First come named moves, each a turn or a mirror, each shown by rows before and after it. For each pair of rows after them, which moves, in which order, take the first row to the second? The first pair is done for you.
move tagi:
[ -4.1  -1.1  -2.9  -4.4   0.3 -12.9  -5.9  -8.6  -0.9  -1.5  11.2  -7.0
  28.6  10.8 -12.7  18.4   8.6  21.3 -17.2   0.6   5.3 -10.8  19.7  -6.3
  -3.9   1.7  -0.2  -0.4  -1.5]  ->  [  8.3   6.0   4.0  -7.5  -3.1 -16.7   0.5   0.4  -5.1 -17.5  11.3 -12.5
  21.8   5.7  -4.4  19.6   5.5  21.1 -16.5  -0.8   9.4  -5.9  22.4   7.9
  -5.9   4.1  -1.5   3.7  -6.6]
[ 10.9   4.1  -1.6 -10.6  -4.0  -9.2  13.6   4.2  -1.3   1.5   9.8   9.6
 -11.6   8.6   2.1   2.9 -16.0  -2.0   8.1  -7.1  16.6   0.3  -4.0  18.8
 -16.9 -11.6  -0.7   4.9   5.6]  ->  [ -4.1  -6.0 -15.0  -9.4  -4.6  -2.6   0.0  -8.7   7.7  20.2   6.0  19.6
  -7.5  14.4  -6.3   2.4  -7.9   3.5   4.5  -6.1  13.3  -5.7  -7.7  -1.8
 -18.2 -11.9  -1.0  -6.0  11.3]
[  5.2   8.6  -6.6  -5.6  10.9   6.5   1.4  15.7  -2.4  -1.1 -12.4   8.3
   2.8 -12.9  16.6 -15.0   0.5  -0.9  -0.5 -11.2  -0.4  -7.2 -14.8  10.8
  -3.4 -22.4   5.2  -4.4  14.8]  ->  [ -2.6   4.5 -11.7  -9.9  14.4   7.9  -2.2  10.6  -2.9   9.3 -15.8  12.7
  -1.2 -12.4   8.8 -14.9   0.2  -1.9  -3.9  -9.0   1.4 -13.5 -21.1   2.0
  -3.1 -28.3   3.2  -7.2  15.4]
move fud:
[  6.8  -4.0  19.5   2.6  -0.8   1.1   6.6  13.8  -1.2 -10.6  11.3  -2.6
   6.7   2.5  -1.2   3.7 -11.2   6.6  -3.7   7.1  -9.6  12.1   7.6   7.1
   1.6  10.6  -1.2   5.6  -4.3]  ->  [  0.3  -5.6  16.3   1.2  -4.8  -0.1  12.4  19.4  16.1  -9.2   4.5  -3.8
   3.6   1.7   7.2   6.5 -14.5  14.0 -10.0   0.5  -2.1  15.6  -0.9   7.4
   3.6   3.4   4.1   5.2   6.5]
[-12.3 -19.0 -17.5  -8.4  -9.4  13.2   9.4   3.1  -2.5   5.4   0.9  23.0
   9.0  -0.9  28.3   3.2   9.0  20.4  -2.6  -5.8 -11.9   3.7  -8.2 -21.7
  11.0  16.0 -15.2  14.9  -8.0]  ->  [ -8.6 -20.9 -12.2  -8.0  -7.4  11.9   7.0   7.6 -14.1   6.3   1.2  19.6
   6.4  -0.5  22.1   3.2  10.1  15.9   2.2  -5.9 -17.2   3.9  -8.4 -25.7
  13.2  19.5 -14.9  15.1 -14.9]
[ 20.3 -21.5  -7.3  -7.0   1.4   1.2  -9.1 -15.7 -32.6 -18.6  -2.4  -7.6
  17.9  -2.9   8.1  10.2  -8.8  -1.1   9.3   4.9  -5.6 -13.2  26.8 -25.5
  17.6  40.4  -5.3   3.0 -26.5]  ->  [ -8.6  -8.6 -18.9  -8.1  -7.6  -6.0   6.6 -13.5  10.2 -11.4 -20.7  -5.9
  13.1 -18.9  36.3  24.3 -12.0  26.2  -8.8  -8.5  25.9 -11.9  13.2 -30.8
  19.4  10.5   9.1   8.5   9.1]
[ -9.3   0.7  -1.2   0.2  18.3 -19.8   2.3   7.1 -14.4  -9.0  17.3 -18.7
   7.1  14.8 -15.3  23.5  -4.2   3.6 -10.8   3.3   2.7   2.0   1.5 -13.4
   0.0   9.8   9.2   7.6 -23.6]  ->  [-22.2   5.3  -1.7  -6.2  12.2 -23.9   5.5   7.5   3.5  -6.4   8.9 -23.8
   4.8   8.5  -7.3  27.5   0.0  10.4 -17.5   5.6  14.7   2.4  -0.9 -13.1
   3.5  -5.0  12.5   9.2 -12.4]
move nonop:
[-12.6   8.4   1.3 -10.6  -6.6 -13.4   1.1  -1.6  20.7  -4.9  -1.9  -8.3
  -3.4   0.2   0.3  26.0  12.3  16.4  -1.6   8.3  18.6  -2.4   6.5   1.8
  -3.2 -20.1  12.3   9.4   6.3]  ->  [  2.8  -0.8 -10.3   4.6  -0.5 -17.2  12.6   0.3 -14.4  -0.8   1.0   3.6
   7.9  -1.9  21.6  24.2  10.6  -6.1 -10.9  -6.0   7.7  -1.9  12.2 -16.4
   2.9   0.4 -12.2  26.8  -7.7]
[ -9.4   8.1  35.5 -13.3  10.9   1.2  -6.4   5.9  16.2 -24.3   6.9 -13.2
  -2.1  -5.3  -6.8  -0.7   5.8   9.1   7.5  37.9  18.0  -2.6  19.3  45.7
   2.3   4.7   3.3 -43.9  -0.8]  ->  [-40.2  -3.1 -13.7   3.5   8.1  -3.7   9.8   1.9  27.8   1.0 -18.3   7.2
  14.7 -20.9  42.3   7.9  16.2  20.6 -32.0   1.4  23.5  -8.5   9.9  -6.3
  12.1  -6.5   0.1 -22.0  29.6]
[ -0.8  11.5   4.3   2.4  -6.8  -3.4  -4.8   0.5  -1.6  -1.6   4.6  15.0
   4.5  -7.0  10.2  -0.7   4.8   3.6 -14.4   0.2   8.2  12.8  -3.7  -1.6
   7.4   9.3  -7.0   9.2   5.3]  ->  [ 6.4 11.8 16.2  1.9 -4.7 -4.7 -5.0  4.5 -3.4 -7.0 11.8 10.3  3.3 -0.4
  1.5 -5.3  4.8 -4.1 -4.9  7.6  4.0 14.8 -1.4  8.2  5.8  9.3 -6.7  6.7
  2.0]

(2 to 3 moves a pair)
[ 14.7 -13.8   1.8   8.5   8.7  -3.3  28.0   7.4 -30.2  -2.7 -11.3  16.6
  15.2 -10.8  17.3 -33.6  -6.0 -24.8 -10.9 -24.5 -10.2   9.7  -3.1  -7.5
  12.0  10.2 -22.2  11.8   6.5]  ->  [  7.5 -15.0  16.4  -3.7   5.1   8.0  -7.8 -11.1 -13.3   2.9   0.5   7.6
  -0.4  14.8 -42.4 -36.0  -4.3 -18.1  15.0  12.5 -17.6   1.9  -4.3   3.6
   2.5   8.4  -2.8 -28.2  -4.3] -> tagi nonop tagi
[ -7.7  -5.6  -3.9  -8.5  16.8   4.5   6.2 -26.9 -30.0 -17.9  12.3   9.9
  16.9   1.5 -12.0 -24.9   6.1 -26.9  -6.6 -13.0 -37.7  11.4  -4.4 -24.5
   2.5  14.5 -23.2 -11.3 -14.1]  ->  [-13.5  22.1   6.8  -6.7   4.5 -13.1  36.0  -6.7   5.4 -34.4  -9.1   9.1
   7.3 -26.3  33.7 -13.7   1.6  -2.8 -19.0 -29.8   9.1  22.4  -9.4   0.8
   3.8 -17.2 -11.7   6.7  10.1] -> fud tagi
[  1.7 -15.1  -9.6   7.2  -8.0  -2.1 -14.2 -10.8  17.1  34.2 -32.1  20.8
  11.6 -33.6  19.8 -31.6  -3.9 -16.7   9.9 -11.2   2.6   5.5 -21.0 -35.2
   4.7   6.0 -10.3 -16.2  -3.2]  ->  [ -3.2  -0.2   9.0  -4.9 -13.6   1.0 -20.8 -11.1  38.0  22.1 -33.0  12.3
   1.2 -33.7   6.9 -27.2  -4.0  -2.6  16.2  -0.3  19.9   6.4 -22.0 -12.2
  -1.6  -8.0   6.7 -25.8   8.4] -> fud nonop fud
[ 10.7   4.0   3.6   7.4  16.5   3.0 -10.1   1.1 -27.3  -3.4  10.8   4.0
  -2.6  -2.7  20.0 -37.8  -2.7 -25.8  17.8 -18.7 -12.5  24.4 -10.4  18.5
  -1.9  -3.6 -10.6   7.7  -2.7]  ->  [ -6.4   1.0  -0.4  -3.9  11.7   8.6 -29.6 -15.6  -6.8  10.3  10.2  10.0
  -7.3  10.3 -16.8 -37.6   2.2 -18.5  22.6   3.9 -21.1  15.3 -15.3   6.9
  -4.5  -9.4  -0.8 -20.9   1.4] -> tagi nonop
[  4.7   9.4  22.7  -9.6  -9.8  10.8  -1.8   0.6   0.9  -7.8  -2.3   0.0
 -19.3  -8.5 -17.3 -24.7 -15.0 -16.4  18.3  11.3  -0.2   5.3 -11.7  30.7
   4.2   5.9   9.1  -3.3   1.6]  ->  [ -3.0  -2.2  -1.4   6.3  -4.3   6.8  12.9   4.3 -20.3   1.1 -13.7  14.6
  -4.8 -16.3  12.2 -24.5 -14.7 -33.1  -0.6 -13.3  -7.9   7.4 -13.9   1.2
   8.8  15.8  -8.8  17.2   0.9] -> nonop nonop
[ 30.1  -0.5   2.4   6.1  10.2  -5.7  14.1  16.0 -34.9 -14.8   8.4 -14.8
   2.3   2.0  -5.6   1.5   3.9  -9.1  -1.7 -14.0  -5.6   2.3  17.2   7.8
   3.5  19.8 -23.6  16.7 -34.9]  ->  [ -0.3  -6.1  -2.9  -4.5   4.6   6.3 -21.5 -11.0   1.5   3.6   8.5 -11.2
  -1.5  18.9 -51.3   2.5  10.8   4.2   6.1  13.4 -14.7 -11.6  11.1  -6.7
  -9.3  13.5   0.3 -20.4 -18.3] -> tagi nonop
[  2.4 -25.0 -33.6 -23.9   8.0  10.0 -28.3 -13.4   7.2  14.3  29.9 -11.5
  11.9  33.8 -41.2  34.8  18.3   3.9  -4.3  29.4  -7.3 -17.6  28.0 -45.3
 -10.9  12.4   0.8 -16.5  -5.9]  ->  [ 19.2   6.6 -14.7  -9.3   3.3 -18.2  33.9  33.6   2.7 -25.0  18.7 -13.9
   8.4 -11.0  46.3  47.0   1.8  13.6 -17.0  -9.9  38.6  10.1  29.4  -2.7
   0.0  -3.1  -8.6  41.3   4.8] -> tagi fud nonop
[-16.2   2.4 -16.3   6.2  -0.5   6.8  -8.3 -10.7  19.4  17.5  -8.9   2.7
  -1.9   5.0  -7.6   6.4   8.1   3.5  -4.5   0.3  -2.8  -5.3  -8.2 -11.4
   6.9 -10.0   7.5 -12.2  13.1]  ->  [ -7.2  -1.2 -23.7  12.8  -0.8   7.9   3.1  -2.2   5.4  11.4  -5.8   7.1
   3.7  -3.8  12.4   4.0   8.4  -1.9 -17.3 -15.9  -2.4  -2.1  -7.9 -19.1
   9.4  -1.6  -1.5   7.7  11.1] -> nonop fud
[-16.2 -19.4 -27.3 -26.4 -16.3   3.3  -9.6 -22.0  11.8  19.1 -15.7  29.9
   6.7 -20.3  -9.9 -24.2  -3.1  -9.2  -8.6 -35.0   4.8   2.9 -18.1 -21.3
   7.7  -5.0  10.6 -12.3  16.1]  ->  [-16.6 -11.6 -21.4 -25.9 -23.2   3.7   1.3 -12.4  18.5  13.2 -22.8  31.2
   3.8 -32.0   9.2 -23.2  -7.5  -5.5 -11.8 -41.0  19.0   7.3 -19.1 -13.7
   7.4 -11.5   9.5  -5.6  21.0] -> nonop fud
[  0.9  -1.9  29.0   0.4  13.6   7.5   0.1   3.8 -28.6 -22.2   9.4 -13.7
 -27.1   2.8 -38.6 -12.5  -3.1   9.0  23.0  43.3  -1.5   8.7  -2.2  51.6
  20.2  -1.6   6.3 -12.5 -20.9]  ->  [-51.3 -22.4 -38.7   8.1   8.3  12.3  -8.5 -22.1  -3.1  25.4 -16.0  17.5
  -8.3  -0.2 -15.8  -8.4  20.6  20.7 -18.7  25.3  -6.9 -12.1 -18.5 -18.6
  25.3  -9.9  14.5 -17.6  14.9] -> tagi nonop
[-24.4 -13.3 -25.5  -6.0   4.8   9.4 -16.1 -15.2   6.0  18.7  -0.8  -1.0
   7.3   9.0 -15.4  21.0   8.4   7.6  -8.2   7.1   7.2 -17.8   8.5 -30.3
  -6.9  -3.4   2.8  -9.1  -2.0]  ->  [ 20.3   1.3   6.4   2.4  10.3   2.2   3.1   6.9 -32.8 -13.1  13.9  -8.2
   2.1   6.6  -0.4  18.8  -3.0 -12.5   1.6   2.9   9.0  -4.7  22.4   7.2
  -4.7  15.7 -14.4  14.8 -32.4] -> nonop tagi
[ 22.9  30.4  29.7  -2.8  -6.5   0.5   7.3  14.0 -22.4 -14.6   0.8   7.0
  -3.6 -17.1  11.3  -4.8 -10.8 -25.8  19.2  -6.6 -10.2  20.7  -5.3  31.9
  -3.2  17.6  -7.7  13.6  -8.9]  ->  [-25.3  25.4   2.5 -12.5 -13.3   9.6 -14.8 -13.6  35.1  14.2 -18.6  12.4
  -6.1 -14.3  -7.0   1.5   6.9   5.0   6.1   1.6  -2.8   6.4 -19.2   2.6
 -10.5 -13.7  20.7 -13.0  28.5] -> nonop tagi
[-26.1 -16.3 -40.0   7.5   0.3  11.1 -16.0 -32.6   3.7  37.3  -5.9  18.9
  16.5   5.4  -7.6   2.7  13.0  12.3 -20.6  -0.4 -13.8 -11.6  -3.2 -49.9
 -14.6  -6.7   7.1 -16.1  22.0]  ->  [ 43.2  -6.4   9.6  11.3   9.3   5.4  -0.2  -2.3 -62.1 -10.8  24.2   1.3
   5.8   9.0  -6.3 -10.9  -5.6 -20.7  11.5   2.2 -22.7   5.0  15.5  10.1
 -15.8  23.2 -20.1   9.5 -34.2] -> nonop tagi
[-15.7   1.7 -16.9  -3.9  -3.0   0.3 -14.5  -5.8  28.7   9.0  -6.0  -6.9
   4.3  14.8 -16.0  20.5  -1.3  18.1 -10.5  12.7  19.3 -11.5  -0.6 -22.2
  -7.5 -12.5  19.3 -11.8  15.6]  ->  [ 26.8  -2.5 -11.2  10.6   4.7  -5.1  15.4  15.6 -33.1 -11.0   0.6  -2.4
  13.2   8.3  22.1  16.3  -8.0 -11.0 -15.0 -11.6   7.1  -0.1  15.6 -15.3
  -2.6  15.0  -9.5  24.2 -15.8] -> nonop tagi
[ 11.5  10.5   0.5  -5.9   3.6  -5.0  22.7  15.7   0.0 -19.5   5.8 -13.5
   2.8  -4.3  33.6  41.7   8.3   7.9 -12.2   4.0  16.9  -3.5   9.7 -11.0
 -11.1   8.0 -12.6  24.9  -6.1]  ->  [-11.4   8.8 -13.8  -9.8   2.5   1.7   2.8  -3.7  26.9   2.9  -3.4 -13.7
  -0.3   2.1  11.5  48.4  12.8  20.0 -11.6  21.5  18.6 -14.5  -0.7 -28.2
 -13.6  -8.4   9.3   0.8  13.5] -> nonop nonop tagi
[ -5.6 -20.6  -5.2 -17.6   7.5 -14.3 -50.6 -33.6  42.4  -8.3   2.9  42.8
  -6.5  15.8 -62.3 -28.1  -4.8  -7.7   7.9  26.3 -40.1 -26.2 -37.7  25.2
  -5.9   3.5 -17.4 -42.0   8.3]  ->  [  5.4  15.2  31.2 -14.5  -2.5 -33.9  -7.7   3.3  68.7 -38.8 -12.8  28.2
 -21.3 -16.7  -4.8 -14.8 -21.7  11.2   5.0   4.7  17.2  -1.5 -35.6  81.8
  -4.2 -22.9  -6.1 -14.8  21.7] -> tagi fud
[-30.4 -23.7  -9.4  -0.8  22.4 -14.1 -21.6  -8.2   4.2  -1.6 -28.0  19.1
   6.6  15.8   0.3 -27.1  10.0  12.3  -9.9 -10.4  -8.6  14.0 -28.7 -14.3
  26.2 -10.0 -15.8  13.7  12.4]  ->  [  1.2 -23.4  16.1  -3.2  24.5 -20.8 -15.1   9.0 -18.2 -27.2 -24.4   6.4
   1.2  12.5   3.0 -27.6   0.1   2.3   5.9  -9.3 -10.3  23.5 -18.6  16.6
  27.8   4.7 -27.0  27.8 -12.4] -> fud tagi
[ 21.7   8.1  13.8   1.6  12.5 -16.2  -4.7   0.7  -9.8 -15.9  16.0 -10.8
 -22.5  14.9 -26.9   5.3   6.3   2.1  28.6  14.7 -12.3 -11.8  10.3  16.2
 -19.1  -7.8 -16.2  -4.1 -17.2]  ->  [  4.5  20.5  17.1  -0.4   2.7 -21.4  15.5   8.4  22.2 -18.1   4.6 -11.3
 -23.7   1.8  -3.2  11.9   5.2  19.7  17.8   3.1  13.3  -7.2   3.5  31.3
 -18.2 -30.3  -4.5   0.7   2.9] -> tagi fud tagi
[ 22.7  16.3  17.9  -1.1   0.6 -15.8  14.2  25.5  -4.9 -26.7  16.2 -23.3
   0.4  17.4   5.5  30.2  -8.5  10.2   9.4  20.2  24.1   4.1  32.3  17.4
  -2.6   9.7   6.5  12.2 -24.0]  ->  [-16.2  13.6 -16.0   2.4  -2.5 -12.7  10.1   6.8  34.0   6.7  -4.1 -11.0
   6.3  15.2   8.9  36.7   7.3  34.7 -13.0  13.7  34.8  -3.9  16.9 -16.1
  -2.4  -7.3  22.0   1.3  13.0] -> nonop tagi
[  3.1  -1.4   6.1  20.4  -3.0  33.4 -20.8 -18.7   5.5  -2.9  17.9 -41.0
 -18.8  12.3 -49.6 -10.2   3.3 -19.0 -13.3  30.9 -11.1 -22.3  19.2  -6.0
  -8.0 -19.7 -11.3 -26.6 -20.5]  ->  [  2.7 -16.1 -24.3  35.2  -1.2  36.8  -2.5 -13.4 -18.4   9.1  16.7 -24.5
  -2.0   5.6 -11.8  -8.0  15.8 -33.3 -36.1   7.8 -20.2 -23.5  25.1 -44.6
   1.1 -10.4 -30.4  -3.9 -18.1] -> nonop nonop
[-27.2   8.2  18.4 -28.9  10.6   6.6 -19.7  -9.7   6.9  -1.4   3.4  22.0
 -25.2  10.2 -20.8 -12.0 -14.2  -2.9  30.5  14.0 -20.0  -1.3  -5.3   2.6
  -2.7 -14.6  24.3 -20.4  -4.9]  ->  [ -5.9  -1.3  -1.9  -9.0  19.4   1.2   3.4   6.6 -43.1  -9.6   4.6  33.4
  -9.8  -3.3  26.2 -20.4 -17.5 -28.7  12.0 -20.6 -29.6   6.1   5.5 -15.2
   3.2   8.5  -3.0  13.7 -15.3] -> tagi nonop nonop
[ 28.8 -11.5   1.6  -2.7  13.6 -11.2  13.3  -2.3 -22.1   0.2  24.0 -12.2
  14.0  -1.2  24.3  14.1  -6.0 -10.6 -14.1 -17.7   4.9  13.5  30.0  -8.2
 -15.3  31.9 -13.3   7.6  -6.1]  ->  [ 19.6 -18.0  -5.9   0.3  13.9  -3.8   1.3 -11.5 -20.2  10.9  23.4  -9.3
  14.5   2.8  14.3  12.2  -6.2 -12.8 -17.7 -15.9  -5.3   9.1  27.9 -23.5
 -18.4  33.6 -14.6  -3.8  -6.8] -> fud tagi fud
[ 10.3  -1.0 -16.9   5.9  -3.4   5.6  13.8   2.7 -21.0 -13.1  -2.7  10.0
  -3.0 -13.9  24.4   3.0   3.4 -19.9   2.7 -12.4   1.3   7.1  11.2   5.4
  -2.1   5.7 -11.1  22.4  -4.6]  ->  [  1.2  11.1  10.6  -6.3 -12.2   5.5   4.7   5.5  12.2 -18.7  -2.1  -4.0
 -14.7 -11.1  -2.4  10.9  -0.9  -3.8  18.3   7.2  18.5   8.8   7.4  33.8
 -12.2 -15.3   9.1   1.7  -0.2] -> nonop fud
[-25.5   3.7 -35.8  14.3 -12.3  37.4 -17.7 -56.3  -8.7  42.5 -17.6   9.6
  43.8 -15.1  -5.2  -0.1  41.1  26.8 -40.4  -4.4   2.1 -35.0 -12.4 -31.5
  -0.4 -11.4  -2.9 -29.2  45.1]  ->  [ -6.9  27.0  -6.5  23.8 -20.4  21.8  24.4 -23.7  -5.5   9.2 -30.2  -1.2
  35.3 -44.0  47.9  10.9  26.0  42.1 -41.3 -29.2  46.2 -17.3  -8.0  14.0
   4.1 -29.5  -2.9   7.7  51.3] -> nonop tagi fud
[-34.8 -26.1 -39.2  19.7  -0.2  -1.3 -11.6 -24.3   0.2  38.5  -3.1  19.5
   2.3  13.5   4.0 -16.8  12.3   5.7 -11.4  -1.2 -23.5  -7.9 -10.0 -33.5
   8.7   3.2  15.7 -36.6  14.4]  ->  [-37.8 -10.8  -4.7   5.1  -3.7   1.1 -23.7 -22.3  30.7  29.5   1.9   7.2
 -13.4  17.4 -23.6 -13.1   9.6  22.1  10.6  21.5  -6.1  -7.6 -11.8   6.2
   1.9 -13.1  31.1 -47.8  14.5] -> nonop nonop fud
[  6.9   7.7  31.7  -8.9   6.2 -14.2   7.7   5.1 -23.5 -29.3  13.2 -15.1
   7.9  -0.2   4.7  28.5   3.8   7.9  -6.6  12.6   6.9  -6.6  29.3  13.0
   5.2  -9.2  -9.0  11.9 -22.4]  ->  [  4.2   9.6  28.4 -13.1   4.5  -8.7  -3.9   1.8 -24.9 -23.9  17.4 -20.0
   9.9   9.2 -13.7  26.4   7.4   5.3  -2.2  20.7  -4.0  -6.8  29.6  11.4
   4.6  -8.4  -6.8   4.5 -23.9] -> nonop fud
[ 24.1 -12.6 -23.1  12.3  17.7  -8.5  -0.8   3.2   5.3  -4.5   7.9  -5.3
  14.9  12.2  11.4  26.6  18.7   1.0 -15.2 -10.4  -3.9  -3.4  23.6 -41.7
   3.4  13.6 -10.5  -4.1  -9.8]  ->  [ 35.5   7.4  13.6  -3.2  12.1 -13.1  -3.9   8.1  19.6 -26.3  18.3 -23.8
  -2.7  22.3 -14.3  27.3   5.3  13.0   9.1  10.8  11.6   3.0  22.3   2.5
  -0.1   4.5   4.6 -18.4 -12.4] -> tagi nonop
[ 13.7   2.5  18.9  -7.5   2.7  -8.2 -28.6  -4.7  -6.9  -9.2  28.0 -11.8
 -23.2  11.4 -37.2  16.3   0.0   9.0   2.0  24.1  -3.2  -6.2  24.5 -12.7
 -13.8  14.0   6.6 -17.0 -20.6]  ->  [  7.9  18.0  12.1   2.4  -3.2 -23.9  15.3  19.8   6.9 -14.7   6.3  -3.6
 -19.9 -18.2  28.4  27.8  -3.5  21.9 -26.7 -17.5  31.7   6.1  19.0  -6.5
  -3.2  -5.1   0.9  16.6   6.1] -> nonop tagi nonop
[ 37.6  19.3  54.1 -23.6   4.5  10.0 -13.3  12.7  -2.0 -28.2  18.7 -27.4
 -12.9  15.8 -19.8  -0.7  -3.6  -4.1  21.9  38.9   0.4 -13.5   1.3  27.9
  -2.6  24.2  -7.2  -0.7 -43.0]  ->  [  2.8 -18.1 -14.0  -7.7  11.6  16.6 -27.1 -16.1 -13.4  16.1  11.0   5.8
   9.8  23.8 -12.1  -4.1  15.1 -19.1 -15.0  18.9 -35.9 -35.0  -1.4 -59.6
   7.7  42.7 -21.2   8.4 -29.5] -> tagi nonop nonop
[ 20.0   3.4  23.0 -16.2   5.2 -16.1 -12.5  11.0  17.7  -8.5   2.4 -32.9
  10.8   1.5   4.7  27.4  -1.7  19.6  -1.0  15.8   9.3   7.3  15.0  33.8
  -3.7   7.7   5.3   0.0  -9.0]  ->  [ 18.4  -7.0   0.2  -4.8   9.5 -19.5   6.2  14.9   6.5  -0.6  -7.0 -17.4
  19.8 -10.4  39.2  26.9   7.8   8.0 -17.9  -5.9   5.8   5.8  11.7   9.9
   0.9  13.8  -4.1  20.4  -0.2] -> nonop nonop fud
